In the rows, 128 means zero.
Each named turn below is shown by a few rows before and after it. Which turns, in which order, take the first row of each later pair to the second? The first pair is answered.
turn nimap:
[129 149 115  81 131 119 101  93 114 117] -> [145 139 127 117 143 125 128 123 185 122]
[130 130 153 107 145  65 103 121 190  82] -> [106 196 186 138 111 152 155 121 151 100]
[118 118 106  76 124  84 106 106 103 127] -> [129 133 138 123 138 131 165 148 197 147]
turn vupi:
[106  58 126 148 132 138  99 178 111 121] -> [ 76 105 174 117 132 109 128 105 147  71]
[122 129 134 111 122 145 130 151 118 111] -> [132 131 145 105 133 130 143 139 146 114]
[121 130 115 141 108 141 125 168 103 119] -> [123 160 146 115 126 112 161 126 155  98]
turn Dirig:
[153  99 121 125 146 111  83 114  99 168] -> [133 113 151 157 140 122  75 107 109 134]
[114 170 165 157 121 218 152 119 123 146] -> [136 167 144 145 116 214 169 119 130 163]
[157  96 124 138 137 104 127 144 153 146] -> [154  84 127 152 133 107 104 149 144 145]
Pairs:
Between the rows of a pair lie 2 to 4 turns.
[110 142 151 169 125 194 148 162 118 149] -> [111  83 137 147 149 101  50 135 103 129]	nimap, vupi, vupi, Dirig
[112 136 142 143  97 179  92 134  40 158] -> [101 104 185 185 137 140  93 180 175 123]	nimap, vupi, nimap, vupi
[116 102  91  75 132  45  67 113  79  67] -> [101 207 163 135 117 200 206 129 165 119]	vupi, nimap, vupi, vupi
[101 131 106  82 121  55 167 118  99  86] -> [108 122 154 139 131  87 191 160 181 108]	vupi, Dirig, vupi, nimap
[109 163 188 127 146 124 160  65 166  99] -> [ 98 124 186 151 134 111  69  76 102  81]	nimap, vupi, Dirig, vupi
[161 103 102 122 123 137 113 136  76 179] -> [134 151 135 126 102 170 136 111  63 170]	vupi, vupi, nimap, vupi
[ 83 174 153 129  98 121 133  95  96  79] -> [ 98 136 127 140  94 131  87 119  61  92]	vupi, Dirig, vupi
[164  94  97 122 139 123  90 102  76 162] -> [166 125 141 160 147 150 165 137 189 170]	nimap, vupi, Dirig, vupi
